Each row has a name. Each question is about the rows just above it. Places in a row count from 1.

F: [129 127 116 120 156 134 120 109 135 124 126 160 137 131 124 143 148 129
 129 138 124 122 131 131 131 102 141 125 134 117 144 138 108 127 115 144
 121  42 121 109 129 142 133 140 143 142 115 127 116 125 121 139 129 131
 121 114 134 128]
X: [129 127 116 120 139 134 120 109 142 124 126 160 142 131 124 143 148 119
 129 138 124 122 131 131 131 102 141 125 113 117 144 138 108 127 115 144
 115 103 125 109 129 142 133 140 143 142 115 127 116 125 121 139 124 131
 121 114 134 130]
T: [140 132 104 104 156 131 126  39 157 135 125 102 154 127 127 178 204 102
 121 164 125 110 131 135 132  32 167 121  68  96 177 152  59 117 177 193
 125 125 177  64 136 126 141 183 173 172  96 119 105 118 118 166 122 146
 109 125 139 134]
Y: [140 132 104 104 156 131 126 126 157 135 125 228 154 127 127 178 204 102
 121 126 125 110 131 135 132  32 167 121  68  96 177 152  59 117  72 193
  65  42 135  64 136 169 141 183 173 172  96 119 129 118 118 166 122 146
 109  89 139 134]
Every place of [142] in X: : 9 13 42 46
At which places does T hold [125]? : 11 21 37 38 56
At which places does F hold [129]? : 1 18 19 41 53
Whose row is [129 127 116 120 156 134 120 109 135 124 126 160 137 131 124 143 148 129
 129 138 124 122 131 131 131 102 141 125 134 117 144 138 108 127 115 144
 121  42 121 109 129 142 133 140 143 142 115 127 116 125 121 139 129 131
 121 114 134 128]? : F
Places of [126] in row Y: : 7 8 20
Where do [140 132 104 104 156 131 126 126 157 135 125 228 154 127 127 178 204 102
 121 126 125 110 131 135 132  32 167 121  68  96 177 152  59 117  72 193
  65  42 135  64 136 169 141 183 173 172  96 119 129 118 118 166 122 146
 109  89 139 134] appear? : Y

M: [ 96 167 138  67  78 182 125  75 133 158 174]
K: [104 175  81  35 237 141  90  93  86 111 104]
H: [ 74 143 139  69  85 143 116  74 143 143 176]
G: [172 144  68  70  95 203 166 186 208 201 219]
U: [ 54 137 229  38 110 106 186  54 159  89  72]
N: [ 57  78 181  75 184 126 155 192  98 171 165]
A: [142 153  78 188  76  76  69  76 176  78  78]
Every place of [125] in M: : 7
At which places does H hold [143]? : 2 6 9 10
Places of [104] in row K: : 1 11
Places of [76] in row A: : 5 6 8

E: [110  86 156  86 125 125 125  95 106 150  76 162  97 111 116 191 131 168
 118 172 147 125  95 114 113 142  99 136 146 155 151 170  75 101  98  35
 119  66  91 125 146 160 140 154 116 185 103 115 178 123 152 106 208 136
  90]
L: [100 102 184  77 132 142 102  87  92 145  94 170 149  92 111 173 131 161
  87 195 150 150 109 139 151 147 108 168 163 159 176 164  56  98 134  50
 154 100 121  87 117 127 176 152  93 174 119 122 204 175 128 174 172  80
 106]
J: [100 102 184  77 132 142 102  87  92 145  94 170 149  92 111 173 131 161
  87 195 150 132 109 139 151 147 108 168 163 159 176 164  56  98 134  50
 154 100 121  87 117 127 144 152  93 132 119 122 204 175 128 174 172 132
 106]
R: [110  86 162  86 135 125 125  95 106 150  76 162  97 111 116 191 131 168
 118 172 147 161  95 114 113 137  99 136 162 155 151 170  75 101  98  35
 119  66  91 125 146 139 137 154 116 185 162 145 219 178 119 166 156 137
 106]
Z: [110  86 156  86 135 125 125  95 106 150  76 162  97 111 116 191 131 168
 118 172 147 161  95 114 113 142  99 136 146 155 151 170  75 101  98  35
 119  66  91 125 146 139 140 154 116 185 103 115 178 123 152 182 208  97
  90]
Places of [137] in row R: : 26 43 54
Which row holds [110  86 162  86 135 125 125  95 106 150  76 162  97 111 116 191 131 168
 118 172 147 161  95 114 113 137  99 136 162 155 151 170  75 101  98  35
 119  66  91 125 146 139 137 154 116 185 162 145 219 178 119 166 156 137
 106]? : R
[110  86 156  86 135 125 125  95 106 150  76 162  97 111 116 191 131 168
 118 172 147 161  95 114 113 142  99 136 146 155 151 170  75 101  98  35
 119  66  91 125 146 139 140 154 116 185 103 115 178 123 152 182 208  97
  90] is in which row? : Z

S: [197  22  89  10]
B: [72 72 72 72]
P: [ 73  22 212 184]
D: [ 67 232  57 107]
Q: [ 85 198  11 187]
V: [ 96 145  80  17]
W: [181 181 199 221]
Every place of [72] in B: : 1 2 3 4
At which places does Q hold [85]? : 1
Places of [212] in row P: : 3
Places of [199] in row W: : 3
At which places does S hold [10]? : 4

selu: [120 112 159  77  90 172 114 141 120 107 162 102  79 126 131 159 136 199
 107 120 122 168 114 171 106]
Gola: [131 199 110 122 205  85 141 110 182 125  88  66 168  69  98 122 143  48
  79  92 121 205 118  48 148]
rufe: [131 199 110 122 205  85 141 110 182 125  88  66 168  69  98 122 121 168
 127 106  80 156 124 117 121]
tepe: [136 202  83  83 152 125 154  93 145 107 125 156 151 121  25 114 127  54
 139 140 182  96 142  98 168]
tutep: [137  45 169 116  93 196 163 100 157 117 106 102 166 112 166 161 128 176
 130 198 130 125  98 130 143]
sasak: [136 202  83  83 152  91 154  93 145 107 125 156 151 121  25 114 127  54
 122  61 124 101 118 124 138]
geg: [101 128 107 143 144 101 120  62 151 158  95 146 105  96 162 132 131 111
 140  81 146 131 125  60 128]
satel: [145 120 133  92 111  87 190 117 126 158 116 178 107 143 136 113 146 150
 108 124 144 103  98 181 151]
kire: [191  61 148 203  82 105 132 134 159 126 143 166 106 113 159 172 152 157
 152 138  99 136 128 119 106]
Where do [137  45 169 116  93 196 163 100 157 117 106 102 166 112 166 161 128 176
 130 198 130 125  98 130 143] appear? : tutep
Places of [98] in row tepe: : 24

Feziz: [125 130 129 125 125 125 125]
Fikol: [131 124 125 132 127 129 131]
Kop: [131 125 125 149 132 122 129]
pozu: [150 150 152 150 150 178  27]
tupun: [ 66 211 212  68  56  74  87]
Places of [150] in row pozu: : 1 2 4 5
The value that Feziz holds more than once: : [125]
Which value appears more than once in Kop? : [125]
Repeated in Fikol: : [131]
Places of [131] in row Kop: : 1
Places of [127] in row Fikol: : 5
The value that pozu holds more than once: : [150]

fiv: [188 187 138 159 127 173 175  35 152 154 188 147 188 163]
tam: [186 211 152 109 187 213 212 234 115 203  97 141 137 146]
naro: [ 91  55 118 103 113  60  59 198 107  75  87 103  95  78]
pefik: [186 211 152 109 187 213 212 234 115 211  97 168 211 211]
mik: [ 61   4  95 171  72  14   9 173 174  42 167  88  65  57]
At which places does pefik hold [211]? : 2 10 13 14
The value that fiv holds more than once: : [188]

Dulu: [164 129 111 150 121 102  99 142 122 108 122 107 112 121 153  87  98 151
  93 116]
dozos: [147 173  83 177 109  33  78 117  99 160 121 152 141 180 154 165 147 225
  83  81]
zat: [143 161  90 117 117  68 108 135 136 128 164 108 102 117 116 123 123 187
  91 100]
motuk: [138 138  90 179 111   6  87 179  97 138 152 152 138 179 173 152 147 167
  86 152]
bet: [140 140 125 142  97 133 105 164 128 112 141 152 146 105 162 118 106 135
 142 107]
gezu: [155 155  58 119 134  61  92 106 146 156 155 155 104 182 133 127 134 182
  78 182]
Where do [155 155  58 119 134  61  92 106 146 156 155 155 104 182 133 127 134 182
  78 182] appear? : gezu
At which places does motuk hold [138]? : 1 2 10 13
Whose row is [147 173  83 177 109  33  78 117  99 160 121 152 141 180 154 165 147 225
  83  81]? : dozos
Every place of [155] in gezu: : 1 2 11 12

Pagu: [123 132 124 128 135 130 124 124]
Zumo: [127 142 133 142 125 142 131 132]
nise: [249  37  45  58 106 166  61  72]
Zin: [ 64 126 111 204  65 165 104  74]
Sot: [158 201  86 113 126  42 112 101]
popu: [160 167  95 123 136  82 126 132]
Taz: [147 148 107 159 123 117 141 102]
pureg: [134 136 143 140 156 134 136 110]
fosuz: [ 73 102 139 171 105 155 105  98]
Mez: [160 167 106 123 136  82 123 122]
Pum: [160 167  95  66 136  82 123 122]
figur: [105 134 113 108 172 105 134 138]
Repeated in Pagu: : [124]
The value that Zumo holds more than once: : [142]
Places of [140] in row pureg: : 4
Which value appears more than once in Mez? : [123]
Every place of [65] in Zin: : 5
[158 201  86 113 126  42 112 101] is in which row? : Sot
The value that fosuz holds more than once: : [105]

vanef: [130 126 141  87 117 126 147  99 124 125 127 173 105 161]
gegu: [193 126 197 134 106 126 139  72 133 134 197 197  84 193]
vob: [131 127 129 122 142 128 145 139 124 129 128 163 123 166]
Sab: [103 128 124 118 112 126 112 111 130 131 128 109 115  95]
nom: [127 128 117 156 143 127 127 174 123 149 127 118 119 104]
At which places does nom hold [104]? : 14
Repeated in nom: : [127]
Whose row is [127 128 117 156 143 127 127 174 123 149 127 118 119 104]? : nom
Places of [134] in row gegu: : 4 10

zamu: [170 123 148 114 174  55  75  70 179  71 117 152  80 151 183  60 186 178
 153 184  83  57 135  65]
bemi: [180 119 161 120  69 188  69 201  82 169 133 185  69 141  70 199  69  79
  93  79 121 185 147 184]
Mero: [ 66 179 210  98 212 123 173 179 179 135 128 211 173 173  53 124  80  89
  59  89  42 157  97 151]
Daguk: [ 60 127 122 121 122 192 122 190  65 193 129  65 198 133  72 179  71  61
  90  65 101 192 117 188]
Every place of [185] in bemi: : 12 22
Places of [122] in row Daguk: : 3 5 7
Places of [179] in row Mero: : 2 8 9
Places of [65] in row Daguk: : 9 12 20
Which row holds [180 119 161 120  69 188  69 201  82 169 133 185  69 141  70 199  69  79
  93  79 121 185 147 184]? : bemi

lol: [149 104 149  89 124 116 149]
geb: [117 103 117 149 129 103 103]
vudo: [ 99 193 174  65 139 124 173]
Kan: [126 184  71 150  99 150 138]
mukul: [170 132  82 132 132 144  70]
vivi: [122 142  81 142 101 142 142]
vok: [115 119 179  86 145 147 139]
Ser: [134 148  71 161 104  99 121]
tobam: [140 143 140 142 143 139 141]
ludi: [109 199 164  85 132 124 174]
Repeated in lol: : [149]
Places of [140] in row tobam: : 1 3
Repeated in mukul: : [132]
Every place of [103] in geb: : 2 6 7
Which value appears more than once in vivi? : [142]
Places of [150] in row Kan: : 4 6
Where do [170 132  82 132 132 144  70] appear? : mukul

poroz: [121 200 121 127 133 145 136 106 129  68 191 129  41 122]
gusog: [ 87  69 119 169  87 170 163 135 137 137 137 160 169 146]
gubag: [ 99  55 157 133 122  36 122  81  78 122  62 119 220 152]
Mub: [105 110 143 128 110  49 184 136  90 155  68 152 209 110]
The value that Mub holds more than once: : [110]
Which value appears more than once in gubag? : [122]
At which places does Mub hold [105]? : 1
Places of [169] in row gusog: : 4 13
[ 99  55 157 133 122  36 122  81  78 122  62 119 220 152] is in which row? : gubag

Razoz: [212  50  65 183 186 100  68  71  71 140  67 161 235 207 233]
Nalir: [198  45  60  91 188  81  58  54  91 153  56 179 220 232 221]
luzot: [232  89 105 126 175 162 119 131  50 117 118 118 245 135 238]
zega: [224  52 224 199 190  52  67  66 224 151 223 175 228 224  52]
At which places does Razoz hold [186]? : 5
Which value appears more than once in Nalir? : [91]
At which places does zega hold [224]? : 1 3 9 14
Which value appears more than once in luzot? : [118]

zivu: [130 171 123 103 148 131]
pite: [120 135 116  95  60 145]
gofe: [145 142 120  66  66 113]
fugi: [186 155 151 151  95 108]
Rela: [100 234 147 212  87 137]
nesol: [127 214  24 179  24  94]
dom: [191  71 152 191 104 220]
Which value appears more than once in dom? : [191]
The value that nesol holds more than once: : [24]
Repeated in gofe: : [66]

Nur: [136 162 105 110 110  98 129 110 113 135 136 129 151 159 110 133 126  26
  88 112]
Kor: [114 126 154 143  84 114 160 117  95 121 113  72  88 168 114 138 129 108
 153 124]
tig: [ 91 104 101 134 149 123  89 135 123 156 113 170 134 150 105 160 126 188
 138  77]
Whose row is [ 91 104 101 134 149 123  89 135 123 156 113 170 134 150 105 160 126 188
 138  77]? : tig

Zute: [ 82  82 118 130 188 183]
Dev: [194  83 152 121  27  14]
gop: [160 160 125 112  64  60]
Biv: [148  68 142 107  51  43]
vam: [43 42 42 42 43 43]
Places of [160] in row gop: : 1 2
[ 82  82 118 130 188 183] is in which row? : Zute
At which places does vam hold [43]? : 1 5 6
Repeated in gop: : [160]
Which value appears more than once in Zute? : [82]

tika: [ 84  84 120 119]
rebip: [3 3 3 3]
popa: [164 151 132 120]
tapem: [ 63  85 107 100]
kezo: [ 61  61  83 135]
duvev: [ 61 110  83  80]
Repeated in rebip: : [3]
Places of [83] in row kezo: : 3
Which value appears more than once in kezo? : [61]
At which places does tika hold [119]? : 4

vutof: [165 169 143 106 164 131 179 125 131 193]
lozu: [  0 132 132 118 117 132 159 156 121  91]
riba: [ 89 140 168 156 136 126 151 168 126 102]
pefis: [215 133 167 156 133  69 119 106 129 133]
dun: [145 108 103  93 113  71 107  80 103 120]
Which value appears more than once in dun? : [103]
The value that lozu holds more than once: : [132]
Repeated in pefis: : [133]
Places of [107] in row dun: : 7
At which places does lozu hold [132]? : 2 3 6

popuz: [ 43 113 175 134 137]
Mika: [ 20 107 196 127 190]
sonot: [ 96 120 149 132 148]
pogam: [136 111 111 127 136]
votid: [106 123 113 116 130]
luto: [ 61 108 101  43 142]
miv: [133 115 156 133 115]
regu: [ 98 120 114  70 136]
ramu: [172 155 134 190 115]
Whose row is [ 20 107 196 127 190]? : Mika
At which places does pogam hold [136]? : 1 5
Every place of [115] in miv: : 2 5
[106 123 113 116 130] is in which row? : votid
Places of [155] in row ramu: : 2

tatal: [106 157 161 183 142 180 159 116 163 174 109 163  94]
Kof: [144 128  79  58 146  54 150 128 148  66 128 152 163]
Sofe: [117 137  70  53 138  51 142 118 139  62 125 143 142]
fova: [106 157 161 183 142 180 159 116 163 174 165  91 183]
Vene: [119 186 207 219 173 221  85 140 192  85 105  85 109]
Vud: [161 157 161 183 142 200 159 116 163 174 165  91  99]
vugol: [ 81  84 128 114  97  86  86 144  81 117 123  86  81]
Repeated in Kof: : [128]
Places of [86] in row vugol: : 6 7 12
The value that tatal holds more than once: : [163]
At which places does Vud hold [116]? : 8
Which value appears more than once in Vene? : [85]
Which value appears more than once in fova? : [183]
The value that Sofe holds more than once: : [142]

Tifa: [ 95 132 145  99  70 126  70 115 168 128 194 112 138 130  99]
Sezug: [130 128 130 109 109 109 130  87 176 130 132 132 109 109 109]
rom: [128 130 132 114 123 127 128 123 128 131 161 117 127 123 109]
saf: [134 128 130 109  91 131 130  87 176 131 132 132 129 138 152]
Nabi: [134 146 125 146  86 146 132 157 126 146 157 112 132 129  98]
dobiv: [104 121 175 107 175 141 125 156  90 139 140 146 133 131 175]
sodi: [ 65 124 129  92 223 128 125  80 239 129 109 132 122 128  79]
mive: [134 128 130 109  91 131 130  87 176 131 132 132 129 138 109]
At which places does dobiv hold [175]? : 3 5 15
Whose row is [134 128 130 109  91 131 130  87 176 131 132 132 129 138 109]? : mive
At which places does sodi hold [128]? : 6 14
Places of [146] in row Nabi: : 2 4 6 10
The row with [ 95 132 145  99  70 126  70 115 168 128 194 112 138 130  99] is : Tifa
Places of [109] in row Sezug: : 4 5 6 13 14 15
Places of [130] in row Sezug: : 1 3 7 10

keveb: [125 184 120 125 216  46 182  46 120]
Mevo: [126 149 158  62 216  36 141 198 105]
bufup: [126  48 120 159 136  69 126 100 120]
nez: [ 63  63  63 140  89  63 148 187 140]
Res: [126 134  50 120 113 136  59 160 165]
viged: [125  83 215  52 132 103 152 160 120]
Kude: [126 119  56 135 188  74 122 187 100]
Bomu: [124 124 177 124 178 124 193  57  41]
kinon: [126  83 126  78  89 145  78  79 175]
geteb: [125  63  37  67 221 157 156  68 240]
lin: [126  63  37  67 141  61 130 117 110]
Geber: [152 152  64 152 188  57 152 171 105]
Which value appears more than once in Bomu? : [124]
Whose row is [126  48 120 159 136  69 126 100 120]? : bufup
Places of [63] in row nez: : 1 2 3 6
The value that Geber holds more than once: : [152]
Where do [126 149 158  62 216  36 141 198 105] appear? : Mevo
At which places does kinon hold [78]? : 4 7

tav: [208 133  84 169 142 198 252 199 108  51 137 173 105 153 111]
bog: [119 134 133 134 132 119 108 125 126 137 135 132 152 135 132]
loro: [208 178 105 169 142 198 252 199 252 126 105 173 105 153 105]
tisos: [116 134 124 129 116 103 107 121 106 125 122 110 158 127  97]
Which value appears more than once in tisos? : [116]
Every place of [132] in bog: : 5 12 15
At which places does loro hold [105]? : 3 11 13 15

